In the data rows, the value 50 means zero.
Some points, each followed by its number:
tensor([66, 29, 40, 46, 50, 62, 55, 62, 45, 47, 56, 38, 45, 57, 48, 39, 54, 49,
        66, 36]) 0
tensor([56, 27, 50, 32, 63, 62, 48, 75, 36, 60, 69, 47, 62, 57, 75, 36, 57, 60,
        62, 12]) 1
tensor([27, 73, 49, 99, 25, 10, 79, 35, 78, 64, 45, 75, 78, 49, 76, 59, 73,  8,
        57, 65]) 2
tensor([54, 26, 39, 23, 37, 72, 13, 46, 67, 54, 41, 37, 51, 48, 42, 39, 41, 40,
        64, 30]) 3
tensor([79, 26, 38, 35, 66, 72, 65, 61, 37, 31, 56, 19, 76, 41, 76, 28, 53, 75,
        46, 29]) 4
tensor([21, 59, 59, 51, 41, 40, 37, 20, 56, 59, 53, 73, 49, 41, 38, 51, 45, 50,
        55, 51]) 5
tensor([58, 29, 36, 33, 60, 59, 48, 59, 39, 38, 24, 13, 53, 55, 19, 48, 45, 66,
        51, 42]) 6
tensor([37, 39, 34, 17, 79, 52, 79, 84, 44, 23, 23, 20, 33, 63, 46, 38, 37, 71,
        37, 27]) 7
tensor([31, 71, 54, 64, 49, 33, 45, 43, 64, 44, 45, 48, 49, 55, 49, 65, 56, 42,
        46, 71]) 8
tensor([48, 56, 40, 53, 39, 43, 46, 58, 54, 49, 35, 42, 47, 58, 50, 51, 39, 60,
        55, 46]) 9
tensor([45, 54, 38, 55, 43, 50, 52, 57, 56, 49, 27, 42, 40, 58, 52, 52, 36, 53,
        46, 54]) 10
tensor([48, 17,  9, 55, 35, 44, 99, 81, 52, 37, 41, 31, 68, 76, 79, 43, 43, 43,
        57, 20]) 11
tensor([46, 51, 35, 46, 66, 68, 36, 54, 45, 55, 51, 59, 56, 58, 62, 45, 48, 47,
        45, 45]) 12
tensor([43, 67, 63, 64, 68, 42, 43, 51, 58, 53, 50, 49, 38, 55, 49, 60, 46, 40,
        34, 60]) 13
tensor([43, 53, 51, 54, 56, 45, 50, 54, 52, 47, 45, 42, 51, 55, 44, 50, 47, 48,
        47, 49]) 14
tensor([68, 23, 46, 30, 32, 56, 39, 54, 63, 46, 44, 32, 52, 46, 60, 49, 57, 50,
        66, 44]) 15
tensor([40, 52, 49, 52, 53, 38, 43, 42, 46, 50, 55, 46, 52, 41, 40, 46, 52, 48,
        47, 43]) 16
Which three points above are nearest to each new point by angle, seen from the average point of the numbered points? Their numbers follow each, nearest first.
tensor([71, 45, 47, 57, 52, 50, 43, 48, 43, 54, 61, 58, 32, 43, 36, 45, 58, 35,
        36, 50]) 16 13 14
tensor([47, 55, 59, 58, 55, 49, 51, 49, 53, 50, 52, 52, 52, 55, 52, 55, 52, 47,
        49, 55]) 13 8 14
tensor([26, 89, 36, 54,  0,  9, 67, 51, 50, 37, 66, 85, 14, 32, 59, 85, 38, 99,
        67, 72]) 9 8 5
tensor([34, 65, 99, 72, 65,  2, 29,  0, 56, 73, 80, 99, 47, 13, 30, 40, 84,  0,
         0, 79]) 16 5 13
tensor([15, 63, 64, 45, 51,  9, 85, 41, 46, 18, 50, 61, 66, 35, 48, 67, 67, 39,
        51, 35]) 2 16 8
tensor([60, 49, 49, 58, 50, 51, 52, 55, 52, 50, 48, 50, 48, 49, 50, 51, 49, 42,
        47, 50]) 13 14 8
tensor([56, 61, 29, 66, 48, 53, 44, 53, 41, 53, 48, 50, 53, 49, 60, 46, 57, 55,
        50, 57]) 12 8 2
tensor([62, 64, 45, 73, 49, 37, 58, 73, 56, 55, 58, 60, 37, 63, 76, 58, 75, 41,
        43, 59]) 2 13 8
tensor([48, 45, 48, 44, 55, 58, 53, 54, 45, 45, 55, 50, 52, 49, 43, 49, 62, 47,
        54, 52]) 16 0 5
tensor([50, 46, 44, 47, 48, 60, 43, 53, 50, 54, 48, 48, 51, 52, 55, 47, 47, 58,
        55, 44]) 12 3 5
tensor([43, 38, 41, 36, 44, 62, 51, 45, 47, 57, 47, 52, 47, 63, 41, 34, 40, 52,
        65, 40]) 3 0 5
tensor([40, 12, 47, 26, 60, 70, 56, 24, 38, 55, 37, 64, 35, 26, 69, 22, 73, 30,
        19, 13]) 1 12 3
tensor([52, 48, 42, 44, 43, 51, 43, 52, 55, 47, 49, 56, 38, 46, 50, 53, 49, 50,
        41, 49]) 5 13 16
tensor([53, 36, 46, 39, 42, 53, 54, 48, 47, 46, 42, 51, 44, 46, 50, 48, 52, 55,
        55, 44]) 15 0 3
tensor([55, 35, 40, 38, 53, 52, 39, 47, 51, 47, 49, 39, 47, 41, 64, 42, 47, 57,
        36, 43]) 4 15 3
tensor([57, 61, 80, 56, 27, 34, 61, 47, 54, 47, 68, 69, 42, 51, 46, 74, 36, 62,
        61, 46]) 5 8 13
tensor([35, 56, 99, 68, 68, 11, 83, 57, 88, 50, 63, 59, 69, 64, 26, 77, 39, 18,
        46, 42]) 14 13 2
tensor([53, 53, 41, 59, 43, 44, 50, 55, 55, 53, 50, 54, 45, 56, 49, 47, 46, 49,
        42, 51]) 13 8 10
tensor([45, 72, 74, 45, 46, 40, 61, 32, 59, 43, 69, 75, 54, 39, 47, 71, 67, 42,
        43, 75]) 8 5 13
tensor([54, 51, 49, 52, 49, 48, 63, 60, 54, 51, 39, 33, 58, 55, 68, 45, 55, 46,
        42, 47]) 2 11 4
tensor([51, 73, 74, 58, 50, 37, 59, 25, 68, 64, 78, 60, 68, 48, 83, 34, 51, 43,
        44, 64]) 2 5 8
tensor([55, 55, 35, 48, 57, 52, 46, 60, 62, 38, 47, 45, 36, 48, 32, 64, 48, 36,
        33, 52]) 13 14 8
tensor([73, 33, 51, 45, 48, 48, 60, 66, 48, 44, 34, 33, 49, 40, 37, 47, 55, 61,
        53, 38]) 6 0 15
tensor([46, 50, 40, 53, 50, 44, 43, 47, 56, 52, 36, 47, 48, 59, 56, 46, 34, 55,
        49, 52]) 10 9 8
tensor([36, 53, 45, 47, 49, 57, 47, 53, 48, 48, 50, 59, 39, 61, 44, 52, 45, 54,
        47, 49]) 5 13 14
tensor([39, 70, 62, 49, 44, 38, 51, 39, 44, 52, 62, 57, 67, 47, 40, 52, 32, 57,
        64, 53]) 5 16 14
tensor([50, 28, 50, 37, 51, 56, 51, 66, 37, 41, 52, 47, 51, 52, 74, 38, 59, 57,
        54, 17]) 1 4 0
tensor([43, 43, 47, 61, 46, 62, 44, 69, 45, 55, 26, 46, 47, 43, 45, 74, 49, 63,
        72, 42]) 9 10 6
tensor([42, 63, 56, 48, 48, 50, 41, 44, 58, 46, 69, 57, 48, 52, 48, 59, 41, 51,
        49, 46]) 5 13 16
tensor([56, 46, 68, 46, 51, 56, 72, 34, 36, 58, 50, 74, 47, 60, 32, 54, 39, 41,
        65, 55]) 5 14 13
tensor([52, 47, 45, 50, 48, 48, 55, 57, 51, 47, 50, 46, 55, 50, 54, 50, 49, 51,
        51, 46]) 2 8 13
tensor([62, 47,  0, 42, 40, 51, 54, 86, 46, 49, 33, 15, 78, 62, 82, 43, 59, 55,
        46, 30]) 11 4 1
tensor([42, 41, 52, 37, 47, 62, 56, 52, 33, 45, 54, 67, 51, 56, 32, 46, 40, 70,
        66, 39]) 5 0 1
